First come named turns, each shown by rows before and after it. For each pair of rows after them, which turns, in which order, take the first row to the second? The first pair is done for you.
lidov:
[ 12.7  13.6  -2.9  -5.3 -11.1  -1.5 -15.1  -4.7   0.8  -1.0 -14.5   8.0
  11.4   3.5  -0.5   8.2  -5.9  11.6  15.8   1.7  -7.2  -6.5 -14.5  16.5
  16.1   7.9  -5.7  -7.3   0.6   6.2  12.3   2.0 -32.2   3.0  13.7] => [ 10.7  12.9  -8.3 -12.3 -17.4 -14.8   7.9  -3.4  -3.4  -0.6   3.7   1.1
  15.5   0.7  18.4  25.2 -17.1  -8.1  15.7   5.6  -6.8   6.1 -23.2   9.8
   6.1  16.1  -1.5  -4.4   3.2  11.1  13.0   7.2 -12.5   8.7   4.0]
[ -2.5  18.4  19.8  -8.1  50.0  18.8  42.8  -1.8  18.2  19.9  15.5   1.8
   9.2  -8.6 -19.5  -7.5  -6.7 -32.8 -24.8  28.2  11.9  22.3   4.8 -23.7
  16.1  18.3 -10.6  12.5  -6.4   6.2  -2.1   1.5  38.6 -16.6 -13.7] => [  4.8 -17.7   9.4 -10.9  47.1  58.8   8.3  -3.0  20.5  -3.6   3.1  11.1
 -16.0 -17.0 -33.3  -4.0   1.1 -16.2  11.9   9.8  26.8  14.0  21.3 -37.3
   0.9  -3.9  -9.5   8.0 -16.6  -0.8 -35.6  19.4  27.0 -17.4   4.9]
[ -0.1 -13.2  -9.1  -2.4   7.9  22.8 -19.6  -2.3   0.4  12.2 -17.2  -5.7
 -22.9 -11.7 -11.3  -1.0   2.3  22.0  14.2  17.7 -17.6  -6.4   7.3   5.0
 -15.4 -23.8  -1.3  10.5  -8.2  -9.0   5.9  40.2  -9.1  14.2  13.5] => [-12.2  21.0  -3.4  -3.5  17.9  -6.3   3.1  -3.2 -11.1  32.6 -14.7 -14.2
  -6.0  -1.8  -5.7 -12.0  -4.3  16.0 -16.6  23.1 -28.1   1.0  -6.2  18.4
  -6.4  -5.8  -5.5  14.4  -1.4  -8.3  28.6  29.7  -5.4   2.2  -0.9]
[ 17.1   9.3 -11.7 -23.2   3.6   9.1 -36.2  -3.0 -17.3  -2.4 -19.7  21.2
  -8.1 -11.6  -0.3 -11.3  10.9  -4.6  31.5 -14.4  20.2  -7.2  12.4  -0.1
   2.5 -49.5   5.3  27.5 -15.6 -14.5 -36.7  39.0 -10.6  17.7  11.0] => [  6.3  56.6  -2.6 -13.8  15.4 -29.7  -5.9  -2.8 -19.5  22.7 -17.4  20.1
  22.7   2.8 -11.0 -24.7   7.9  -4.9 -18.1  -3.6  -4.5  -7.2  -8.7  21.5
  31.4 -24.0 -13.0  21.5   9.8  -3.5   7.6  18.5 -16.1   3.6 -13.3]
vop:
[ -4.7  34.2 -24.1  -6.5  -6.3  -5.3   3.9 -20.7  -2.4   2.9  -9.0 -18.6
  12.4  -9.0  -1.9   0.3  11.9   9.7   6.5   8.8 -16.7 -12.6  12.5  25.4
  -1.5  -7.4 -10.2  11.2  13.8  16.7  15.4   2.6  -7.8  -1.2 -20.8] => [  0.7  34.1 -18.4  -5.1 -18.1 -12.8  18.2  -2.7  -1.4  -1.4  -4.3 -13.2
  24.4  14.5   2.1   1.0  -1.4 -14.1   2.8   0.4   1.7  -6.9  -2.2   7.4
  26.6  20.5  -6.4   2.2  17.7  26.6  10.1 -20.6   5.2 -12.8 -25.1]
[  0.5  -3.9   0.4  -8.1  10.2 -15.9   4.9   8.1  -4.4  27.5  11.7 -24.3
   5.9   3.5  12.1  10.6   2.3 -32.3  21.1  11.0  16.3   1.9 -23.9 -25.3
 -44.0  -5.9  16.0  19.9   2.3   2.1   4.2   0.4  -7.5  -1.1 -10.4] => [  1.5  -5.0  -5.0 -12.5  10.0 -16.7  -1.3  -3.8  -2.3  26.7   5.1 -16.1
   2.6   2.2  13.1  15.2   4.3 -11.8  22.8  10.4   3.1  -6.8 -15.0  -6.3
 -57.1 -15.0  14.4  16.7   5.2  -2.0  11.6  -0.9 -27.6  -5.4 -14.3]
[  7.0  -7.1 -41.2 -12.1   9.7 -23.4 -12.1 -38.6  15.7  -3.7   2.1  15.8
  26.9  20.4   3.6 -16.1 -25.4   9.3  22.7  10.7  17.1 -26.4  -7.1  22.1
 -30.6 -17.6   4.1  -7.6  57.0  -1.7  31.9  -8.9   2.0   1.3 -26.3] => [ 10.2  -8.8 -16.1  -3.6  11.6 -19.7  11.9 -11.0  14.5  15.2  23.7   9.7
  30.3  36.7   1.4 -20.0 -27.9 -22.4   5.7  -5.6  40.9 -11.3 -32.9  -9.3
  -5.5  10.6  13.6  -8.1  53.2   8.0  21.5 -10.3  43.0  -0.6 -20.4]
[  9.7 -32.7   6.2   5.8 -31.5   1.7 -26.7   4.5   7.6 -36.4  -5.2  28.4
 -17.2  -8.5 -22.6  -2.3  20.1  17.2   0.1 -18.3   9.6  10.4  21.3  -7.3
  -3.6   1.8  -2.0  -5.9  -0.9  -7.4 -29.5  -9.2 -11.6   9.3  -0.6] => [ 11.5 -32.1  16.9  15.5 -27.3   9.0 -13.3   8.9   8.2 -21.2   4.3  17.5
 -20.0  -1.3 -23.2  -1.8  22.1   6.3 -12.2 -22.2  19.3  20.6   3.8 -21.9
   9.6  12.2   2.1  -2.3  -4.6  -4.6 -30.6  -5.5   5.3  12.1   4.1]
Sakas:
[ -0.3  -1.6  -9.5 -16.0   9.7   0.2   2.3   2.8  -5.0  -7.4  -5.6  16.5
   9.2  -3.4   6.1  -2.2 -14.3  -3.0  -3.1  -8.2   9.7  -7.3  -7.1  11.4
   9.4  -7.5  -1.6  -0.1   3.3   0.3   0.2 -18.0  -5.8 -12.5  -1.6] => [  0.9  -4.6  -8.8  -5.4  12.2   1.9  -5.6   4.1  -5.1  -8.2  -7.9  22.4
  -2.1  -8.6  -6.2  -1.1  -9.2   1.9  -3.1 -14.2   7.1  -9.3   2.9  20.0
   6.8 -15.3   0.9   2.3   2.4  -4.3  -2.3 -22.0 -12.8  -8.6   2.5]
[  9.6  11.0   2.3 -10.1   3.2  -9.6  -4.1  -0.7  -6.8  15.1 -10.4   2.0
  -8.0   3.8 -12.6 -14.8   4.5   8.6  -6.2  17.1  -3.3 -19.7 -14.2  16.6
   6.1  -7.4  -5.0  10.3  14.6 -14.9  10.2   6.8 -12.6 -13.0  -2.6] => [  6.0   4.9  -4.8 -11.4   0.5 -10.3  -1.6  -6.6  -5.9  15.3  -7.2  -0.3
 -11.3  -1.9  -6.0  -7.1   4.6   4.5  -3.2  23.9 -15.2 -18.8 -10.4  18.2
  -4.2  -4.0  -4.6  10.2  10.7 -13.9   7.1  15.6 -13.8 -12.3  -3.3]
[  0.2 -28.7 -23.9   9.6  -2.3   8.2 -23.6 -10.7  -9.4  -8.8  -2.6  18.1
  -8.7  -7.4 -10.9  -3.9   6.1  11.6  -9.1 -18.7  17.1   8.5  16.9  -1.8
   1.9  -0.3  -0.2 -28.4  -4.2  12.8 -18.1 -17.5  -8.6   3.2  18.2] => [ -7.8 -26.6 -40.0 -11.3  -7.2  -0.4  -7.5 -13.3  -6.7  -3.2   2.5  15.7
  -4.2  -6.0   9.0  12.7 -12.6  -6.3  -3.8  -8.9  20.1  16.3   3.0  -4.2
  -5.0   4.6   4.7 -22.5  -1.6  22.4 -20.9  -1.9   0.4  10.2   6.8]
[ 27.8 -10.0  -6.0 -12.9 -22.4 -43.9  29.0 -21.7 -15.2  12.1  14.8  -7.2
  -1.9  10.3  27.1   5.8   0.1   5.5 -15.3  14.2 -18.2  34.1 -35.2   0.1
   8.2  22.1 -23.2 -23.7  -1.6 -17.0   2.3  11.3  25.0 -10.5 -17.7] => [ 36.8  -6.2  23.5  15.9 -22.2 -29.8   1.2  -8.0 -11.0   8.7   5.2   0.7
  -8.3  11.1 -10.0 -17.6  22.1  30.3 -29.1  -2.5 -19.0  22.0 -15.3  -0.5
  21.2  22.6 -26.2 -23.2  -0.7 -17.3   4.6  -7.6  11.4 -24.1  -3.7]
kube:
[ 14.3   4.8  36.7  23.9  25.9  15.9  -2.9  48.5 -16.1  18.5   4.7 -17.5
 -17.5   8.0 -36.1 -39.0  -0.6  -1.5 -32.7 -20.8   7.5   0.9   6.3 -22.3
  36.8  -2.9  -2.4   5.8 -16.6  -9.1  13.4 -13.4   7.8 -16.6  17.7] => [  0.3   4.3 -11.9 -35.2  14.6  -6.9  42.5  27.9 -11.2  19.4  19.9 -26.0
   0.6   9.4  17.0  -6.7 -47.8 -49.2  -7.3  11.6   9.6  10.7 -32.7 -22.3
  18.1  20.5   3.3   7.6 -12.7   9.7  13.4  11.9  21.3  -9.2 -15.5]
[ -2.8 -16.9  26.2  22.9  10.5  -4.8  22.8  26.8 -12.0  16.3  20.8 -25.8
 -18.1 -23.2  22.7   6.1  15.3  -0.4 -27.7  -4.1 -18.4  15.5   0.4 -22.7
  -9.7  -8.4  22.7  -4.7  11.7  -4.5   5.2  38.6  38.5  25.3  16.5] => [ -5.7 -12.2  19.6  20.9  13.8  -6.6  25.1  23.9 -13.4  13.6  20.1 -26.4
 -19.8 -18.3  18.6  10.5  13.5  -3.5 -26.3   0.2 -17.7  10.8   0.4 -26.9
 -12.8  -4.0  23.2  -7.5   8.5  -5.1   1.8  33.6  41.2  24.1  18.1]
[  2.7 -25.3  22.1  39.5  13.8  21.5  -9.6  28.2 -12.0   7.9   5.8 -20.0
 -27.1 -22.5 -20.4 -12.2  28.8   8.7  -9.4 -11.5  -8.6  12.2  20.0 -16.0
 -35.6 -29.1  28.0  21.8  -7.1 -16.7 -22.5  32.0  22.3  17.7  43.2] => [  2.5 -20.9  20.7  36.0  -0.8  -7.3  30.7  39.1 -14.1   8.6  30.1  -6.8
   3.8  -2.1  11.0  -4.2   7.4 -25.4 -20.6 -24.5  16.7  31.2 -11.9 -37.7
  -3.2  18.5  34.8   6.2 -10.9   5.0 -16.4  -5.0  53.4  12.1  23.1]
kan:
[ 23.9  55.5  33.1  -4.2   5.1  -1.7 -17.1   8.0   8.2  20.8   0.0  24.6
  14.7  27.2 -18.6 -27.8  -2.4 -11.3 -29.0  13.8   8.8  20.2 -23.4  -3.3
  38.6   6.6 -10.6  -5.1  16.7  -0.7 -12.8 -23.8   3.9 -10.2   8.5] => [ 23.2  22.5  23.7  -0.8 -11.9   1.3  -3.0  16.3   4.6  -3.1  23.2  25.3
  11.3  20.3   2.3  -9.9  -9.1 -40.2 -12.0  -4.0  26.9  30.8 -23.5 -31.2
  27.1  16.3   8.8  -9.1   6.9   7.0 -40.7 -26.8  29.7   1.5  16.2]
[ -1.0   2.0   4.1 -13.8 -10.6   9.9 -15.2  -2.3  15.1 -16.9  -2.0  -4.9
   7.7   6.6   3.5   5.9  -5.1  10.6  -5.5  21.8   7.6 -13.4   1.7 -14.4
 -35.1  29.7 -20.2   7.1  -7.9  18.4  18.3  29.7  -3.3   0.1  -2.3] => [ -5.0  -4.5  -2.5 -12.6 -15.9   1.7  -8.5  -3.1   9.6 -22.2   5.1  -0.7
   5.4   0.0  10.5  13.4  -7.5  12.0 -10.1  21.3  11.6  -9.2  -3.4 -11.7
 -36.6  38.1 -11.4   4.2  -4.3  17.7  18.6  26.0  -0.5   3.8  -8.8]
[-14.9  13.5  -9.2  -5.3   3.2  -4.7 -17.6 -19.5   8.0   6.6 -13.9 -12.5
   9.1  -0.5 -14.2   1.0   5.1  36.1  -3.7   9.3 -22.8 -16.4  -7.3  20.1
  -5.6 -18.8   0.9   0.9  12.2 -14.9   7.0   4.7 -26.8   0.0  11.1] => [ -3.0 -35.0 -17.3  -2.4 -10.7  11.4 -13.3 -10.6  12.4 -17.2   3.7 -11.3
  -6.9  -3.0  10.3  22.4  -1.4  12.6  26.3  -8.4   7.8  -1.7  -6.9 -12.1
  -9.7 -11.3  19.8  -3.5  -1.3 -10.8 -33.0   6.3   4.8  17.9  15.7]
[ -8.1  41.2 -26.2 -34.1 -10.3 -27.0   8.3 -24.9   7.6   0.6 -22.0   8.3
  30.0   7.3   4.5  -1.2 -41.0  -1.4   5.2  35.9 -19.9 -17.1 -18.0  38.5
   7.3  10.7 -33.3   0.8  12.0   8.0  30.7  -4.9 -36.2 -28.7 -35.7] => [ 12.5 -14.0 -19.3 -35.8 -16.0  42.0 -22.9  -3.6  15.0 -15.8 -18.1  12.3
  -8.5  12.3  -3.5   8.0 -33.7 -28.7  63.4  -4.2  35.7 -13.1 -10.1 -14.7
  13.4   9.2 -18.8   0.8 -14.3   9.0 -28.1  10.4  -9.0 -15.1  -5.8]
Then:
Between the rows of a pair lie 2 to 3 turns.
[-24.9  32.9 -12.5 -13.8 -13.5 -33.7   4.9 -24.3  19.4 -13.1  -6.0   4.5
  22.3  14.8   7.4  31.8 -21.7   7.3  10.8  -0.1  -3.5  -2.9   0.9  29.9
  22.8   4.2 -16.2 -25.9  16.8  -3.3  23.3 -26.1 -25.4   7.4 -19.4] => [-16.8  -2.4  -3.0   2.3  -9.0  14.2 -41.5 -25.7  23.4 -20.7 -10.6   3.0
 -16.1  -5.0 -18.0  28.9  16.8  32.9  24.9 -14.7  -2.1 -12.8  32.0  17.4
   0.8 -34.5 -12.3 -17.0  -1.6 -18.6  -1.3  -4.2 -25.1  21.5  10.4]
lidov, kube
[-22.8  23.1  11.8  -6.4  13.6  -6.3  -4.1 -24.2 -18.9  26.2  -9.7  -4.4
   9.5  -9.7 -16.2 -13.7  22.6  22.8 -28.5  21.2 -36.4  -9.5 -11.2  13.5
  -2.6 -11.4 -11.6   3.6  12.2 -18.9   7.2  11.1 -12.9  -8.3 -13.9] => [ -7.0  -1.0  25.1  12.1  -0.1  20.8 -34.7 -14.3 -15.3   2.5 -17.5  11.6
  -1.5  -8.0 -33.9 -26.7  31.7  21.9  -3.4 -12.0  -5.8 -15.6   9.6  -3.3
  11.8  -5.5 -13.9 -11.5   1.5  -8.9 -22.6 -11.4 -23.1 -17.0   7.7]
kube, lidov, lidov
[ -0.7 -11.9  15.0  28.5   1.2  -8.4 -17.1   2.9  -9.3 -17.4   1.5   7.9
   4.0  -2.9  -8.2   0.5  19.9  23.2 -12.4  -8.7  -3.4   1.3  16.2  13.2
   1.0   5.6   3.4 -10.0  -0.6 -15.1  11.7 -25.6  -8.2   0.0   9.5] => [  7.9 -13.8  13.5  17.3  -9.7 -10.1  -4.8  10.6  -7.2 -25.6   7.8  14.3
  15.8   7.5   5.7  -1.0  10.2   0.2  -2.9 -17.3  13.8   5.3   0.6  -2.2
  10.8  25.2   4.4 -10.6  -6.6  -1.6   3.4 -37.8   1.0  -8.4   2.1]
kan, kube, Sakas
[ 16.4 -15.3   3.0  -3.1  -6.6   1.2  13.2  30.8  13.6 -12.0  16.7   3.0
   1.7   5.3  20.1   6.4 -14.9 -19.6  25.8 -14.9  26.1  12.0  -9.5 -26.5
   4.9  20.1   5.7  -3.8  -0.1   6.4 -21.4  -9.9  35.5  -5.9  -1.3] => [ 12.8 -24.6   7.6  14.4 -17.1  -6.2   1.3  18.7   3.8 -32.6  15.2  14.4
  10.4  -4.9  16.9   6.4  -3.4   7.6  19.8 -24.9  16.0   4.7  11.0 -10.4
   0.6  17.1   8.6 -19.9  -2.1   7.1 -17.4 -33.6  14.2 -10.0  -2.7]
lidov, kan, lidov
[ -3.4   0.4  12.6  29.1 -10.6 -14.4 -20.4  -2.3  -6.0 -28.2  -8.7  13.0
  -3.3  -7.0 -26.4 -17.9  18.3  41.7  -0.3  -8.4 -23.3 -30.5  25.7  33.9
  -9.6 -28.2  17.3  -5.6  -3.9 -11.5  12.1 -24.4 -22.6  -0.3   6.9] => [  5.1 -31.0  15.7  33.5 -28.4   1.0  -2.1  17.0  -8.2 -37.6  18.6  19.1
  -7.2   4.2 -11.1  -5.2  10.6   4.6   6.5 -38.8  15.0  -6.3  14.5 -12.8
  -3.1  -5.8  36.5 -13.4 -20.0   0.3 -26.0 -33.7  18.2   5.2  10.6]
kan, vop
[ 23.1 -26.7 -15.4 -17.4 -14.3   5.2  26.2 -28.6  13.9 -40.4  29.7 -17.7
   1.5 -22.5  27.1   3.5   9.2 -27.4  32.1   0.3   1.8  11.0 -11.0   3.8
 -19.5 -21.9  -5.5 -22.1  -2.3  -9.2 -11.2   9.0  20.4 -15.2 -16.0] => [ 19.7   2.6  -9.0 -17.2  -3.9  12.8  -6.7 -42.2  19.1 -26.2  -3.2 -27.3
   2.2 -19.8  -1.0 -14.5  23.5   5.6  31.8  13.5 -11.3  -9.9   3.0  27.7
 -20.5 -40.3 -30.4 -16.5  13.6 -19.7  10.4  13.1 -12.8 -30.7 -10.9]
kan, lidov, lidov
[-19.1  -1.2 -28.4 -10.4  21.5 -36.8   7.9  -7.9 -15.2 -15.6   8.2 -21.5
 -12.4 -16.3   7.5  14.4   0.3  45.5 -31.4  33.0 -27.3  -5.4   8.7  31.6
 -29.2 -16.4  29.6   8.0  -4.3  -3.0  21.6  -2.7   3.6  24.1   7.7] => [ -2.9  14.2   3.4   9.0  35.6  -4.0 -21.7   6.4 -12.9   6.9  -9.3 -23.6
 -22.5  -0.2 -35.2 -13.7  24.9  49.2 -35.5  18.3 -15.1 -14.9  10.2  20.2
  -5.5 -24.3  13.9  16.3  -2.3 -10.7  24.2  -7.4   0.6   9.3  31.6]
kube, lidov, kan
[  3.1 -27.5   0.2   5.1 -31.0 -16.5  22.3   5.5  -1.8 -49.3   4.4   7.7
   6.3   0.4  10.2  21.7 -25.2 -26.0  40.6 -22.8   8.1   4.2  -5.8   2.0
   8.8   3.3  15.1  -6.8 -23.3   5.9 -37.6  -4.9  -0.4  -1.3 -11.6] => [ 11.5 -27.5  16.6  36.0 -24.0  -0.4  -6.9  11.6  -7.4 -53.3  -3.4   9.5
  -2.9  -0.4 -21.6   8.3  -1.3  -2.9  23.4 -27.8   9.1  -3.7  15.7  -1.1
  15.3 -13.4  12.8  -3.9 -25.4  -4.2 -35.0 -14.7  -3.6  -8.2   8.2]
kube, kube
[ -6.4  -3.7   7.4 -30.1  14.5  34.2  -4.2   9.4  11.9  11.3  -3.8 -21.4
 -27.6 -13.2   6.1   5.2  -2.1 -12.3  23.8  17.9  10.2  13.2   0.7 -21.1
 -29.0 -27.3   0.2  26.6   4.2  -8.3  -5.0  58.1   1.6   9.0  17.9] => [  6.7  -2.1  25.1   0.4   3.3  23.6 -38.2  -3.7   3.5 -22.4 -26.4   9.6
 -19.9  -8.1 -19.6 -11.9  26.0  28.1  16.8  -6.0  -1.9 -11.5  41.9   2.2
 -12.5 -32.9 -12.2   1.2   8.5 -12.1   5.5   1.8 -35.6  -5.6  16.2]
kube, vop
[ -6.6 -13.9 -15.2  -4.8  -8.6 -28.3  10.7  -3.0 -14.7 -13.5   5.1  10.5
  13.1 -14.8  16.2  12.5  -3.4  11.5  -0.2   7.4 -14.7   7.7   8.0  21.5
  -6.1   8.8  14.0  -9.7   7.9  -0.2   2.7 -13.6  -5.0   6.9 -13.4] => [ -9.1 -16.6 -12.1  -7.8   2.0  -3.3   7.6   0.6  -8.3   6.3   0.1 -11.5
  -5.3 -21.4  13.5  14.5   2.3   6.2  -5.3  18.6 -18.9   5.7  11.0   6.7
 -19.4  -9.5  15.5  12.4   5.5  -2.6  -0.5  20.0   7.6  20.8   2.1]
vop, kube
[ -1.3 -15.9 -26.1 -17.8  -5.3   4.6  14.6  -6.7  -3.6 -13.5   6.1  -0.9
 -10.8  -0.7  15.6  19.7 -16.4 -18.7  34.4   6.4  12.1   7.7  -6.4 -16.8
 -20.5  -1.4  10.4  10.7 -12.2  10.3 -20.1  19.3  10.0   9.1  -4.2] => [  6.5  -5.3 -21.7 -28.9  -4.7  23.9 -10.9  -9.1   6.4 -11.7 -14.8   4.6
 -11.4  12.6   5.1  13.7 -14.0 -10.3  41.4   7.1  21.3  -4.6  -1.8 -11.9
 -12.0   0.9  -3.5  11.2 -10.4   8.3 -21.7  16.8 -12.9   2.0   2.2]
kan, kan, vop
